In the data rows, 128 means zero.
Some points, one per row:
[148 149 164 168 231 157 150 125 115 110 112 122]
[127 126 137 139 141 141 139 138 132 129 136 129]
[110  99  92  96  89  86  97 109 133 146 157 162]
[104 101  94  94  97 105 119 126 137 138 140 135]
[131 138 154 165 170 163 151 136 122 113 114 118]
[103 100  93  96  97  97 113 131 146 153 143 136]
[122 120 127 130 130 127 129 130 128 132 140 133]
[103 109 113 120 133 137 147 144 152 147 133 125]
[102 102 107  97  98 106 108 112 125 135 149 147]
[138 145 152 163 164 163 151 135 123 144 112 121]
[107  99  92  92  91  89  92 104 115 139 155 141]
[103  99 103  98 115 128 136 148 139 133 126 123]
[171 184 188 182 170 156 134 121 112 105 113 114]
[110 112 118 126 140 147 148 148 136 128 129 124]
[106 100  95 104 122 133 146 149 143 139 126 128]
[124 126 133 150 155 153 150 214 128 115 121 117]
[114 106 102 103 102 106 103 104 111 124 138 137]
[108  96  88  93  85  90  96 108 122 136 145 142]
[189 196 193 180 158 140 130 112 108 111 108 113]
[163 165 170 166 171 171 153 146 137 127 123 127]
[108 100  94 101 109 119 125 134 143 143 135 134]
[192 189 182 169 151 137 122 117 112 109 112 117]
[103  96  98 101 114 117 123 119 119 129 142 141]
[107  95  95  88  92  89 110 118 129 140 148 133]
[104 105  92 108 108 119 115 125 132 130 138 134]
[102  99  96 104 112 134 145 154 150 133 145 127]
[142 153 172 172 168 158 136 121 113 108 111 123]
[111 111 116 120 132 151 146 144 132 128 123 121]
[129 135 147 153 167 163 152 136 119 110 113 123]
[113  99  97 102 107 104  99 111 116 130 141 145]
[174 172 179 168 163 153 143 123 113 112 116 117]
[113 105 101  95  95  97 109 134 144 148 145 134]
[102  98 102  95  94 103 113 123 136 140 139 140]
[108 105 112 126 133 138 142 148 138 125 128 131]
[110  95 109 111 119 137 148 154 148 134 130 116]
[100  97  97  92  99  95 102 107 114 135 145 144]
[183 188 175 163 145 129 122 118 119 117 115 118]
[104  99 105 102 104 112 115 125 136 141 135 130]
[116 112 126 138 157 168 169 151 139 125 123 125]
[111 122 116 129 142 156 153 155 136 129 128 130]
[109 110 109 111 109 102 106 116 158 136 143 137]
[157 133 137 143 141 142 152 146 137 134 125 126]
[212 207 203 183 163 140 117 101 103 103 108 114]
[104  96 101  96 100 116 129 149 145 148 144 146]
[113 114 124 133 152 160 157 142 137 118 114 119]
[ 99 101  92  89  90  89  95 108 108 138 147 147]
[104 100 100  87  90  95  95  79 108 136 147 147]
[100  99  93  89  92  90  99 110 134 136 141 141]
[161 169 166 178 166 160 147 134 122 182 117 122]
[169 162 157 152 150 147 140 143 136 132 129 129]
[168 171 170 163 156 138 136 122 118 154 113 121]
[104  99  97  86  89  88  89 100  86 138 159 149]
[128 142 149 154 151 152 142 134 123 125 124 123]
[117 113 114 113 121 125 138 153 153 149 130 134]
[187 192 192 184 174 147 138 115 109 157 109 118]
[117 111 114 111 110 109 114 132 124 138 130 122]
[216 211 200 184 162 139 116  99 103 104 108 113]
[104  94  94  96  95 103 119 135 148 141 145 136]
[156 160 166 163 162 147 131 118 106 103 109 112]
[103 101 101  97 106 101 109 115 124 138 135 133]
[123 120 116 107 106 113 121 122 138 133 130 126]
[109  98  96  93  92  94  94 119 131 146 135 140]
[104 101  91  93  94  91 101 112 124 135 146 139]
[163 176 180 176 170 151 135 116 107 104 105 115]
[106 100  86  84  91  88  94  95 103 124 139 146]
[100  98  95  92 100 110 128 148 151 144 129 127]
[107 100  92  87  92  93 101 117 135 160 143 143]
[108 106 106 116 121 136 145 146 142 138 144 143]
[141 144 155 161 162 164 147 139 122 120 122 122]
[119 117 127 138 153 158 158 143 130 120 116 124]
[141 140 165 173 179 169 151 128 117 110 108 119]
[108 196  98  97 103  95 108 119 132 145 142 137]
[184 198 193 183 167 152 138 113 105 109 112 113]
[122 130 136 140 143 144 146 148 142 131 123 130]
[110 113 118 128 139 139 138 138 127 126 128 120]
[164 175 180 177 165 158 150 138  84 116 114 118]
[103 102  87  91  94  87 101 112 134 151 146 141]
[101  99 101  97 110 119 126 137 132 133 131 128]
[183 191 194 182 173 162 140 117 106 109 112 118]
[135 136 143 147 146 145 142 140 132 129 131 128]
[211 100  87  88  92  88  89  90 108 137 148 144]
[101 102  92  93  93  92 107 116 128 136 146 136]
[122 118 116 110 103 103 109 122 129 141 156 156]
[172 179 173 166 146 135 119 114 103 100 116 113]
[115 120 131 150 156 165 159 101 126 114 116 117]
[110 108 114 118 132 148 147 145 132 129 123 121]
[119 125 133 140 146 150 139 129 121 122 120 128]
[103  97  93  87  87  91 102 114 129 145 153 142]
[134 103 155 153 150 143 126 118 117 116 119 127]
[103  99  98  85  87 104 124 107 143 142 134 126]
[126 122 122 120 122 132 134 139 137 137 126 124]
[128 128 141 149 153 156 155 149 139 134 103 130]
[102 126  91  87  88  81  71 108 127 148 152 148]
[193 188 176 162 141 120 120 117 113 113 117 122]
[125 130 146 141 141 145 144 126 133 120 111 120]
[103  97 101  91  95 106 119 136 144 142 135 130]
[103 106 100 104 111 124 134 152 144 148 141 132]
[101  96  94  94  96 103 103 113 131 145 148 141]
[106  98  94  92  92  99 100 120 132 141 148 147]
[110 102 100 107 103 106 112 118 125 134 139 137]
[102  98 170  95 102 111 128 133 141 139 134 131]
Here are 40 more points, each followed by its number:
[168 160 158 155 145 137 133 125 124 120 119 122] 0
[134 128 123 114 106 105 111 127 134 137 137 130] 1
[168 182 184 189 173 158 141 126 113 111 108  59] 2
[105  99  96  93  98 101 106 120 132 127 135 130] 3
[217 213 199 181 156 126 121 111 104 103 113 118] 4
[107 113 120 130 151 157 157 145 131 126 119 154] 5
[102 108  91  91  91  99  98 119 134 153 142 136] 6
[124 117 119 115 107   0 105 100 113 127 140 139] 7
[103  98 103  94  88  92  99 112 132 143 145 144] 8
[132 131 135 135 138 118 136 134 132 123 119 121] 9
[127 131 135 140 138 138 134 123 126 118 119 117] 10
[105 100  91  92  95 105 116 131 144 147 140 130] 11
[123 134 147 164 170 166 160 166 128 118 117 124] 12
[127 135 135 144 136 130 123 125 127 126 123 123] 13
[194 193 185 177 159 135 129 117 107 105 114 118] 14
[152 164 164 161 151 138 131 127 120 117 119 118] 15
[193 201 197 184 161 138 117 115 102 108 106 117] 16
[130 133 147 158 164 153 151 135 115 110 111 120] 17
[155 158 176 169 165 161 145 126 120 103 114 120] 18
[105 105 101  97  98 103 127 131 143 138 138 132] 19
[154 156 156 151 154 139 147 142  52 129 130 122] 20
[165 175 177 172 162 156 135 121 115 110 112 120] 21
[107 106 100  88  82  94  92  91 113 123 146 145] 22
[102 101  95  87  90  93 109 126 150 146 153 132] 23
[107 101  92  92  90  89  96 107 131 143 149 132] 24
[173 169 173 157 147 134 130 117 114 117 120 120] 25
[114 118 126 148 152 160 160 144 177 119 113 124] 26
[105  94  93  90  93  95 108 136 151 146 135 123] 27
[167 174 179 172 169 162 143 125 112 112 115 119] 28
[227 136 154 162 163 157 154 139 124 122 113 120] 29
[122 132 143 160 163 157 148 133 123 108 112 117] 30
[111 117 118 129 131 125 125 124 127 136 137 195] 31
[120 132 132 133 139 134 132 168 125 122 132 131] 32
[125 138 144 150 149 139 133 126 121 119 117 119] 33
[100  96  97 103 105 116 127 131 136 138 133 135] 34
[111 113 103 104 111 115 133 145 145 136 118 181] 35
[104 101 120 102 112 119 133 141 139 139 136 134] 36
[114 120 127 141 149 153 148 141 146 129 124 131] 37
[119 119 113 119 116 104 109 122 128 139 138 140] 38
[105  99  96  96  95 105 122 131 127 143 131 135] 39
Which two of these numbered points are nearest to each point below, looking only along the 3 directions in which the first points spread most? Their numbers follow each, nearest first.
[107 105 112 131 141 154 156 145 139 119 110 119] > 5 37
[126 126 115 105 105 101  97 103 115 134 137 135] > 38 1
[139 133 147 147 147 147 145 128 125 123  33 124] > 17 30
[167 104 153 115 108 122 119 120 124 137 145 138] > 1 38
[104  98  86  96  93  93  86  93 100 117 149 145] > 22 24
[171 181 192 190 176 158 135 165 104 103 113 111] > 2 28
[100  92  95  91  94  91  99 119 137 138 143 139] > 8 6
[122 122 132 141 144 150 151 150 142 138 106 132] > 37 32
[139 137 147 148 210 141 125 119 117 119 122 128] > 17 30
[117 124 127 134 128 130 128 129 126 134 126 128] > 9 13
[180 183 188 175 167 161 147 129 121 117 115 123] > 2 28
[111 120 121 130 125 125 120 125 130 130 126 125] > 31 9
[118 124 133 148 156 152 155 148 131 130 123 123] > 37 26
[123 131 136 142 148 155 150 146 130 124 117 125] > 37 32
[114 120 123 136 140 141 135 124 115 117 116 122] > 10 13
[100  98 103  97 106 115 124 123 129 131 134 132] > 34 39
[184 190 180 173 166 145 126 113 105 109 106 115] > 14 16
[107 101  92  88  92 104 110 134 144 150 137 122] > 27 11
[104  93  92  85  86  92  90 110 116 135 148 145] > 24 8
[158 166 177 173 165 154 132 118 111 116 110 122] > 21 28
[172 177 170 181 164 157 143 131 120 200 117 120] > 29 0
[127 128 139 148 151 156 157 153 143 138  98 134] > 26 37
[134 135 136 126 123 124 131 135 146 153 153 153] > 1 9
[106 102  97  91  92  94 102 110 131 142 146 142] > 8 24
Here are 40 other points, each followed by its number:
[183 197 198 180 174 149 130 114 108 105 110 121] 0
[106 122 132 139 159 160 156 141 135 126 115 122] 1
[122 124 127 122 122 124 125 129 100 130 126 130] 2
[108  97  93  87  91 102 111 133 143 149 142 131] 3
[105 108  96  89  96  88 103 114 140 158 153 142] 4
[127 129 137 115 139 139 136 136 132 127 131 128] 5
[177 190 195 183 170 153 131 118 110 102 110 113] 6
[219 209 192 176 147 121 116 111 105 102 105 118] 7
[116 117 113 117 116 121 138 142 123 139 138 125] 8
[106 106  96 109 118 122 133 142 137 135 129 125] 9
[106 100 110 118 125 146 149 153 146 138 126 124] 10
[104 103  96 155 116 138 155 153 138 132 125 120] 11
[204 206 196 173 155 131 126 112 104  98 108 115] 12
[105 101 104 113 125 136 147 146 140 142 132 104] 13
[119 125 127 133 127 130 129 130 127 135 127 129] 14
[105  99 100  98 102 108 118 116 127 135 134 136] 15
[149 159 166 164 162 144 142 130 122 120 116 125] 16
[133 131 136 139 135 143 144 142 127 129 125 129] 17
[101  92  97  92  90  98 105 120 137 146 139 133] 18
[106 109 121 134 154 168 165 149 136 124 121 125] 19
[154 164 163 167 154 143 131 123 116 118 115  76] 20
[105  99  95  97 102 122 152 163 166 158 141 131] 21
[105 162  95  90  89  91  86 103 108 136 147 146] 22
[115 113 120 131 145 151 146 140 131 126 128 126] 23
[108  96  92  88  92  88  95 112 122 142 142 135] 24
[223 219 194 168 146 127 113  94  95 105 107  90] 25
[102 100  96 109 117 128 132 143 140 138 133 128] 26
[101  97  97  96 100  96 103 107 116 133 145 143] 27
[174 177 173 163 148 128 115 111 102 102 112 120] 28
[107 105  98 104 101 108 113 125 136  95 139 143] 29
[216 217 193 182 181 132 108 107 100 100 108 117] 30
[151 155 166 162 164 149 141 131 114 115 112 115] 31
[107  99  92 100 107 123 146 148 145 126 119 122] 32
[106 102  97 103 100  89 105 111 118 140 148 142] 33
[103  99 101 101 108 128 136 148 145 146 132 128] 34
[123 132 142 156 163 168 154 137 127 118 112 121] 35
[102 101  92  96 103 113 132 146 153 151 136 135] 36
[148 162 175 176 175 155 139 123 108 104 112 120] 37
[176 178 180 176 170 166 152 144 124 123 117 121] 38
[184 195 194 184 164 152 128  65 106 106 106 118] 39
Which two of these numbered points are nearest to each point below, looking only along the 3 directions in which the first points spread most? Their numbers follow each, nearest first.
[167 174 171 164 146 138 121  77 113 102 116 122] > 28 39
[103  97  99  94 103 112 128  31 133 136 135 134] > 27 33
[174 181 174 162 151 141 134 124 115 113 113 133] > 20 28
[222 208 190 175 144 128 108 109  96 109 106 111] > 7 25
[105 108 118 131 151 166 166 153 137 123 121 124] > 19 1
[143 152 161 157 156 142 132 125 115 117 119 121] > 16 31
[119 121 118 125 127 133 130 136 133 131 128 126] > 14 5
[134 141 140 146 148 142 138 136 130 119 126 122] > 17 5
[166 171 171 163 147 139 125  81 115 114 115 122] > 28 20
[102  99  93 100 115 131 153 160 159 149 139 125] > 21 34
[108 108 103 115 127 134 134 143 142 137 128 127] > 13 9
[129 135 152 159 175 170 153 132 126 108 113 120] > 35 31
[110 107 115 133 151 157 160 147 135 122 117 126] > 19 1
[109  95  95  92  95  99 109 124 139 142 137 134] > 18 3
[104 100 102 101 104 101 108 124 136 136 139 135] > 15 29
[193 187 169 152 137 122 107 106 109 105 114 119] > 28 7
[104 102 125 101 108 111 128 139 140 145 143 137] > 9 26
[102  98  94  87  92 106 122 126 148 144 137 130] > 3 18
[115 126 136 139 163 157 152 141 136 125 121 128] > 1 35
[111 116 124 131 149 157 137 140 129 117 117 120] > 23 1
[103 113 112 119 128 129 133 184 129 127 139 134] > 13 10
[147 168 179 184 173 157 147 131  89 110 114 111] > 37 31
[103  98  92  95  90  95 115 132 145 142 133 131] > 3 18
[146 160 173 176 175 155 138 122 107 102 113 121] > 37 31
